Named moves, each a turn or a mirror, and the order they were made in; the first pair answered:
Vup (before -> after):
| +0.08 | -2.45 | +1.96 | +0.80 | +1.55 | +0.03 | +1.00 | +0.70 | +2.15 | -0.20 | -1.58 | +0.59 | -0.15 | -2.33 | +2.14 | +1.23 | -0.37 | +2.14 | -0.26 | -1.32 | -0.64 | -0.42 | +1.09 |  ->  | +0.67 | -2.88 | +2.26 | +0.76 | +2.06 | -0.15 | +1.37 | +0.50 | +2.15 | -0.50 | -1.41 | -0.12 | -0.30 | -1.85 | +1.01 | +1.34 | -0.82 | +1.81 | -0.58 | -1.39 | -0.38 | -0.72 | +0.95 |
| +2.37 | +1.39 | -1.01 | -0.11 | -0.12 | +1.30 | +1.36 | -2.07 | +0.33 | -0.72 | +0.59 | +1.22 | +0.47 | -1.94 | -1.43 | +1.82 | -0.88 | -0.80 | +0.92 | +0.66 | +0.59 | -1.06 | -2.08 |  ->  | +1.66 | +1.91 | -1.39 | +0.04 | -0.70 | +1.53 | +1.00 | -1.82 | +0.42 | -0.30 | +0.47 | +2.04 | +0.47 | -2.52 | -0.10 | +1.73 | -0.28 | -0.41 | +1.29 | +0.85 | +0.34 | -0.50 | -1.98 |
| -0.58 | -0.84 | +0.31 | -0.50 | -1.51 | +1.70 | -1.35 | +2.31 | -1.29 | +0.18 | +0.42 | -0.11 | +0.38 | +1.02 | +0.43 | +0.44 | -0.67 | +0.60 | +1.42 | +0.43 | +0.15 | -0.14 | +0.31 |  ->  | +0.07 | -1.31 | +0.64 | -0.57 | -0.93 | +1.44 | -1.01 | +2.03 | -1.30 | -0.31 | +0.58 | -0.92 | +0.24 | +1.58 | -0.93 | +0.53 | -1.22 | +0.20 | +1.00 | +0.35 | +0.39 | -0.53 | +0.20 |
| +1.45 | -2.47 | -0.77 | -2.68 | +0.15 | -1.32 | -0.49 | +2.63 | +0.65 | +0.19 | +1.29 | +0.45 | +1.87 | +0.75 | -2.57 | +1.39 | -0.86 | -0.19 | +0.57 | +1.22 | -0.68 | +0.31 | -1.50 |  ->  | +0.25 | -1.62 | -1.49 | -2.49 | -0.98 | -0.94 | -1.22 | +3.19 | +0.77 | +0.97 | +0.97 | +1.97 | +2.08 | -0.24 | -0.10 | +1.25 | +0.00 | +0.51 | +1.26 | +1.46 | -1.23 | +1.28 | -1.23 |
Feza (before -> after):
| +0.44 | -0.68 | -1.39 | -0.06 | +0.24 | -0.46 | +2.78 | -2.62 | +0.44 | +0.29 | -0.61 | +0.10 | -0.32 | -0.54 | +1.12 | -0.17 | +0.17 | +0.81 | +1.13 | -0.32 | +0.09 | +0.50 | +1.34 |  ->  | +0.82 | -1.11 | -0.73 | +0.13 | +0.77 | -0.46 | +2.67 | -1.84 | +1.49 | +0.46 | -0.74 | +0.51 | -0.36 | -0.96 | +1.48 | +0.10 | +0.36 | +1.02 | +0.49 | -0.39 | -0.37 | +1.16 | +1.05 |
| -0.17 | +0.99 | -0.67 | +1.42 | -0.06 | -1.84 | -2.53 | +0.37 | +0.15 | -0.72 | +1.24 | +3.77 | +2.14 | -1.03 | +2.43 | -0.63 | -0.45 | +0.51 | +0.34 | +0.46 | +0.83 | -0.19 | -0.87 |  ->  | -0.41 | +1.23 | -1.26 | +1.28 | -0.53 | -1.92 | -2.37 | -0.30 | -0.76 | -0.87 | +1.41 | +3.53 | +2.17 | -0.86 | +2.03 | -0.79 | -0.65 | +0.44 | +0.74 | +0.43 | +1.18 | -0.67 | -0.65 |
| +0.89 | -1.20 | +1.75 | -1.62 | +0.28 | +0.43 | +0.99 | -0.91 | -1.72 | +0.73 | +1.50 | -1.16 | -1.60 | -0.83 | -1.89 | -1.44 | -0.38 | -0.39 | -0.37 | -0.94 | +0.49 | -1.07 | +0.04 |  ->  | +1.28 | -1.63 | +2.28 | -1.65 | +0.65 | +0.51 | +1.06 | -0.46 | -0.97 | +0.76 | +1.36 | -1.06 | -1.74 | -1.15 | -1.48 | -1.23 | -0.26 | -0.21 | -0.54 | -1.05 | +0.16 | -0.70 | +0.04 |
| -3.60 | +1.04 | +2.42 | +1.08 | +2.02 | +1.55 | -0.98 | -0.31 | -0.30 | -0.23 | -0.61 | +1.95 | +2.62 | +2.45 | -2.89 | -1.31 | +0.70 | -2.86 | -2.12 | +0.76 | -0.34 | -3.43 | -2.78 |  ->  | -3.67 | +1.13 | +1.36 | +0.68 | +0.58 | +1.65 | -0.32 | -2.30 | -2.48 | -0.76 | -0.41 | +0.80 | +2.20 | +2.49 | -3.36 | -1.53 | -0.06 | -2.57 | -0.61 | +0.31 | +0.59 | -4.69 | -1.45 |
ber (before -> after):
| -1.02 | +1.57 | +1.00 | +1.08 | +2.85 | +0.34 | -0.94 | -0.30 | +0.86 | -0.42 | +1.46 | +3.79 | +1.35 | -1.46 | +0.21 | -1.10 | +0.76 | +0.83 | -1.52 | +1.14 | +0.07 | -0.68 | -0.98 |  ->  | -1.49 | +2.06 | -0.05 | +1.00 | +1.50 | +0.32 | -0.27 | -1.93 | -0.29 | -0.51 | +1.31 | +3.52 | +1.16 | -2.28 | +1.19 | -1.37 | +0.85 | +1.45 | -0.40 | +0.77 | +0.34 | -1.21 | +0.34 |
| +0.19 | +3.00 | +0.01 | +2.05 | +1.33 | -1.81 | +1.93 | -2.79 | +0.00 | -1.31 | -0.75 | +1.54 | -0.14 | -1.07 | -1.29 | -0.71 | +0.64 | -0.36 | -3.09 | +0.60 | -0.91 | -1.58 | -1.72 |  ->  | +0.14 | +2.97 | -0.14 | +2.05 | +1.09 | -1.63 | +2.05 | -3.12 | -0.45 | -1.41 | -0.81 | +1.33 | -0.19 | -1.05 | -1.45 | -0.79 | +0.48 | -0.37 | -2.81 | +0.57 | -0.78 | -1.88 | -1.48 |
| +1.16 | -0.84 | +0.69 | -0.15 | -0.11 | +0.22 | +0.34 | +0.27 | +0.76 | +0.98 | -0.47 | +0.91 | -0.04 | -1.78 | +1.88 | -0.01 | +0.85 | +0.54 | +0.19 | -0.45 | -0.59 | +0.56 | -0.33 |  ->  | +0.76 | -0.76 | +0.33 | -0.23 | -1.12 | +0.87 | +0.74 | -1.19 | -1.23 | +0.57 | -0.43 | +0.18 | -0.08 | -1.48 | +1.28 | -0.29 | +0.12 | +0.58 | +1.44 | -0.62 | +0.17 | -0.62 | +0.17 |

(two moves a pair)
| +1.06 | -2.34 | +3.13 | +0.06 | -1.20 | +3.52 | +0.36 | -0.02 | -1.35 | -1.16 | -0.15 | -0.33 | -1.75 | +1.27 | +0.59 | +0.24 | -3.24 | +1.27 | +3.14 | +1.01 | +1.58 | -2.06 | -0.33 |  ->  | +1.30 | -2.65 | +4.49 | +0.51 | +0.48 | +3.45 | -0.39 | +2.22 | +1.15 | -0.50 | -0.23 | +0.97 | -1.36 | +0.97 | +1.21 | +0.58 | -2.47 | +1.09 | +1.49 | +1.41 | +0.52 | -0.57 | -1.77 | : Feza Feza
| +0.34 | -0.10 | -0.65 | +0.78 | +0.72 | +1.26 | -0.96 | +0.17 | -1.54 | -1.23 | -0.60 | +0.33 | -0.75 | -0.61 | +0.17 | -0.57 | -0.83 | -0.44 | +0.47 | -0.32 | +1.05 | +0.32 | +0.57 |  ->  | +0.68 | -0.41 | -0.21 | +0.88 | +1.04 | +1.30 | -0.89 | +0.55 | -0.92 | -1.17 | -0.73 | +0.33 | -0.88 | -0.95 | +0.54 | -0.33 | -0.78 | -0.22 | +0.22 | -0.34 | +0.76 | +0.55 | +0.46 | : Feza Feza
| +0.41 | +1.05 | -0.70 | -1.58 | -0.94 | +0.77 | -2.56 | +2.99 | -0.08 | -0.43 | +0.08 | +1.15 | -0.36 | +2.34 | -0.71 | +0.55 | -1.10 | -0.30 | +1.64 | +1.27 | -0.57 | +1.26 | +1.02 |  ->  | +0.48 | +1.24 | -1.00 | -1.69 | -1.05 | +0.34 | -2.46 | +3.06 | +0.51 | -0.37 | -0.07 | +1.35 | -0.46 | +1.90 | -0.10 | +0.62 | -0.62 | -0.15 | +1.43 | +1.22 | -0.86 | +1.82 | +1.19 | : Feza ber
| +2.82 | -0.73 | +0.76 | +2.17 | +2.06 | -0.84 | +1.02 | +0.96 | +3.45 | +0.52 | +2.31 | -0.10 | -0.65 | -0.41 | -0.70 | -1.40 | -0.24 | -0.51 | -3.21 | -1.36 | -0.25 | -0.48 | -0.19 |  ->  | +0.09 | +1.78 | -0.91 | +2.35 | +0.60 | -0.58 | -0.66 | +1.57 | +2.78 | +1.66 | +2.20 | +2.43 | +0.38 | -0.36 | +1.59 | -2.28 | +1.40 | -0.44 | -2.72 | -0.36 | -0.59 | +0.38 | -0.85 | : Vup Feza
| -0.32 | -0.62 | +0.43 | +1.59 | -0.15 | -0.19 | +1.41 | -1.72 | +0.47 | -1.08 | -0.97 | -0.39 | +1.42 | -0.40 | +0.22 | -0.97 | +0.30 | -0.23 | -0.63 | -1.20 | +0.06 | -2.22 | -0.52 |  ->  | -1.26 | -0.07 | +0.34 | +1.81 | -0.48 | +0.33 | +0.44 | -0.57 | +0.78 | -0.34 | -1.21 | +0.93 | +1.65 | -0.79 | +1.82 | -0.97 | +0.96 | +0.06 | -0.43 | -0.77 | -0.41 | -1.38 | -0.99 | : ber Vup
| +0.71 | -1.08 | -0.13 | +0.51 | +0.59 | -0.09 | -1.45 | +1.70 | +3.52 | +0.99 | -0.16 | +0.02 | -0.85 | -0.47 | -0.48 | +1.80 | +1.70 | -0.83 | -2.21 | -2.50 | -3.97 | +2.57 | -2.27 |  ->  | -0.22 | +0.04 | -2.27 | +0.66 | -2.04 | -0.57 | -0.02 | -1.32 | +1.94 | +1.01 | -0.50 | +0.18 | -1.15 | -2.66 | +2.26 | +1.23 | +2.49 | +0.51 | -0.24 | -3.33 | -3.80 | +2.04 | +0.08 | : ber Feza
| -1.66 | +2.14 | -0.80 | +1.38 | -0.29 | -0.75 | +1.32 | -3.01 | -0.99 | +0.23 | -0.79 | +1.11 | +0.06 | -1.94 | +1.39 | -1.04 | +1.38 | +0.46 | +0.89 | -0.42 | +0.49 | -1.28 | +0.38 |  ->  | +0.28 | +0.39 | +0.46 | +1.15 | +1.00 | -1.11 | +2.54 | -3.53 | -0.58 | -0.76 | -0.55 | -0.99 | -0.49 | -1.47 | -0.88 | -0.64 | +0.05 | +0.11 | +0.26 | -1.11 | +0.89 | -2.18 | +0.58 | : Feza Vup
| -2.61 | +1.21 | +0.35 | -0.04 | -0.48 | +0.22 | -2.15 | -1.11 | -2.37 | -1.80 | +1.10 | -0.49 | +1.50 | -0.18 | -1.95 | -1.11 | -1.69 | +1.76 | -0.57 | +1.31 | +0.93 | -2.33 | -1.19 |  ->  | -0.93 | -0.52 | +2.29 | -0.19 | +1.55 | +0.33 | -2.72 | +1.28 | +0.08 | -1.82 | +1.06 | -0.69 | +1.17 | +0.05 | -2.54 | -0.18 | -2.05 | +1.54 | -2.12 | +1.41 | +0.08 | -1.16 | -2.16 | : Feza ber
| +1.17 | -2.70 | +1.56 | +0.24 | +0.95 | +0.66 | -0.54 | +0.48 | +0.00 | -1.18 | +0.67 | -1.81 | -0.74 | +1.81 | -1.83 | +0.86 | -1.04 | -0.53 | +0.01 | -0.18 | +0.57 | -0.50 | +0.29 |  ->  | -1.45 | -1.02 | +0.06 | +0.59 | -1.83 | +1.98 | -1.59 | +0.52 | -1.50 | +0.01 | +0.11 | +0.53 | -0.48 | +0.44 | +2.16 | +0.35 | +0.02 | +0.77 | +2.23 | +0.24 | +0.17 | +0.12 | +1.01 | : Vup ber
| +1.84 | -2.04 | -1.63 | -1.28 | -1.09 | -1.40 | +0.29 | -0.28 | +2.53 | -0.92 | -0.24 | -2.37 | -0.38 | +1.34 | -1.23 | +0.86 | +0.28 | +0.05 | -2.86 | +0.52 | +1.34 | +1.45 | +3.78 |  ->  | +0.23 | -0.95 | -2.82 | -1.07 | -2.91 | -0.93 | -0.26 | -0.26 | +2.02 | -0.01 | -0.61 | -0.69 | -0.24 | -0.04 | +1.88 | +0.53 | +1.40 | +1.06 | -1.55 | +0.63 | +0.84 | +2.24 | +4.43 | : ber Vup
| -0.62 | -0.29 | +0.62 | -0.29 | -1.58 | +1.37 | -0.67 | +0.59 | -1.46 | +0.08 | -0.49 | +0.17 | -0.74 | +0.03 | +0.56 | -0.01 | -0.60 | +0.24 | +1.91 | -0.17 | -0.01 | -0.62 | +0.31 |  ->  | -0.17 | -0.50 | +1.10 | -0.26 | -0.34 | +0.76 | -1.15 | +2.24 | +0.72 | +0.52 | -0.60 | +0.98 | -0.66 | -0.20 | +0.98 | +0.32 | +0.14 | +0.17 | +0.57 | +0.13 | -0.85 | +0.80 | -0.41 | : ber ber
| -0.19 | +1.08 | -1.04 | -1.05 | -0.30 | -0.88 | -2.67 | +3.47 | +0.37 | +1.37 | -0.86 | +1.21 | +1.32 | -2.58 | +4.84 | +0.73 | +1.87 | -0.23 | +1.60 | -0.29 | -0.89 | +1.78 | -0.09 |  ->  | -1.65 | +2.27 | -2.41 | -1.08 | -2.16 | -0.04 | -2.28 | +0.78 | -3.92 | +0.73 | -0.46 | +0.16 | +1.65 | -1.20 | +3.17 | -0.15 | +0.74 | -0.77 | +3.55 | -0.31 | +0.80 | -0.74 | +0.45 | : Feza ber
| +1.29 | +0.95 | +0.29 | +0.81 | +0.48 | -1.15 | +0.38 | -0.73 | -0.25 | -0.81 | +0.62 | -1.35 | -2.53 | +0.38 | -0.19 | +0.45 | +0.11 | -0.87 | -0.99 | +1.15 | -0.53 | +0.40 | -1.29 |  ->  | +0.08 | +1.64 | -0.42 | +0.95 | -0.99 | -0.30 | +0.15 | -1.24 | -1.66 | -0.51 | +0.43 | -0.66 | -2.53 | -0.06 | +1.15 | +0.04 | +0.20 | -0.36 | +0.34 | +1.20 | -0.41 | +0.15 | -0.79 | : Vup ber
| -2.07 | -0.32 | +4.62 | +3.72 | +2.92 | +3.33 | +0.79 | +2.20 | +1.77 | +1.77 | -1.43 | +3.39 | +1.04 | -2.50 | +3.89 | -0.55 | +1.66 | +0.54 | -0.98 | +0.49 | -1.10 | -0.01 | -2.75 |  ->  | -4.45 | +2.68 | +1.34 | +3.73 | +0.61 | +2.35 | +0.86 | -0.61 | -0.72 | +1.98 | -1.14 | +4.09 | +1.76 | -2.54 | +4.66 | -1.88 | +2.79 | +0.53 | +0.23 | +0.67 | -0.20 | -0.89 | -1.85 | : Feza ber
| -0.58 | +0.22 | +1.42 | +0.00 | +1.41 | -1.25 | -2.13 | +4.91 | +1.36 | -1.06 | +0.92 | +1.36 | +0.23 | -0.48 | -0.87 | -0.72 | +1.40 | +2.00 | -1.10 | -0.99 | -1.29 | +2.20 | -0.10 |  ->  | -1.46 | +1.37 | -0.62 | +0.02 | -0.88 | -1.88 | -0.89 | +2.08 | +0.02 | -0.99 | +0.52 | +1.54 | +0.02 | -2.52 | +1.60 | -1.17 | +2.25 | +3.24 | +0.69 | -1.78 | -1.04 | +1.92 | +2.01 | : ber Feza
| +1.65 | -2.44 | +1.87 | -0.12 | +1.49 | -2.05 | -1.19 | +3.56 | +3.14 | -0.43 | +1.01 | -0.45 | -0.69 | -1.35 | +0.28 | +0.06 | -1.39 | -0.45 | +0.48 | -0.38 | -0.45 | +3.95 | +0.13 |  ->  | +0.51 | -1.83 | +0.09 | -0.40 | -1.87 | -0.73 | +0.37 | -1.04 | -2.38 | -1.48 | +1.07 | -2.38 | -1.09 | -1.45 | -0.18 | -0.79 | -3.09 | +0.15 | +4.27 | -1.21 | +1.57 | +0.76 | +2.57 | : ber ber
| -1.82 | +1.57 | -0.28 | +0.64 | -1.98 | +0.66 | -2.52 | +2.62 | -0.72 | +2.07 | +0.01 | +4.03 | -1.67 | +0.34 | +2.75 | -0.38 | +0.49 | -0.10 | +1.74 | +1.84 | -0.70 | +1.18 | +0.45 |  ->  | -1.55 | +0.95 | -0.30 | +0.50 | -3.15 | +1.48 | -1.67 | +0.91 | -2.95 | +1.34 | +0.02 | +2.71 | -2.22 | +0.41 | +2.26 | -0.36 | -0.84 | +0.20 | +3.41 | +1.25 | +0.17 | -0.31 | +1.75 | : ber Feza
| -0.39 | -0.16 | -0.75 | -0.28 | -0.74 | +0.55 | -0.21 | +0.77 | +0.23 | +0.01 | -0.03 | +1.61 | +0.50 | +1.19 | +1.11 | +0.57 | +0.48 | -0.28 | -0.10 | +0.27 | -0.91 | +0.42 | -0.08 |  ->  | +0.31 | -0.56 | -0.50 | -0.47 | -0.11 | +0.19 | +0.30 | -0.03 | -0.30 | -0.62 | +0.32 | +0.21 | +0.44 | +2.15 | -0.97 | +0.57 | -0.44 | -0.85 | -0.50 | +0.07 | -0.30 | -0.47 | -0.20 | : Feza Vup
| -1.19 | +0.55 | -0.66 | +0.30 | -0.28 | -0.86 | +0.58 | -0.38 | -0.45 | +1.55 | +0.38 | -0.11 | +0.08 | +1.64 | -0.61 | -0.47 | +0.68 | -0.58 | +0.35 | -0.28 | +0.23 | -0.51 | -0.04 |  ->  | -1.05 | +0.33 | -0.84 | +0.07 | -0.81 | -0.62 | +0.85 | -0.78 | -0.71 | +1.44 | +0.33 | -0.31 | -0.30 | +1.06 | +0.00 | -0.39 | +0.56 | -0.20 | +0.87 | -0.45 | +0.29 | -0.68 | +0.56 | : Feza Vup
| +0.40 | +0.29 | -1.99 | -0.59 | +0.23 | -1.83 | -0.22 | +1.59 | +2.05 | +0.64 | +0.24 | -0.16 | -0.39 | +0.42 | +0.19 | +0.30 | +0.09 | +0.36 | -0.98 | -0.15 | -0.58 | +2.09 | +1.20 |  ->  | -0.42 | +1.23 | -2.87 | -0.71 | -0.22 | -1.96 | -0.55 | +0.99 | +0.92 | +0.63 | +0.51 | -0.10 | +0.00 | +1.27 | -0.50 | -0.15 | +0.13 | -0.19 | -0.90 | +0.21 | -0.13 | +1.57 | +0.97 | : Feza Feza
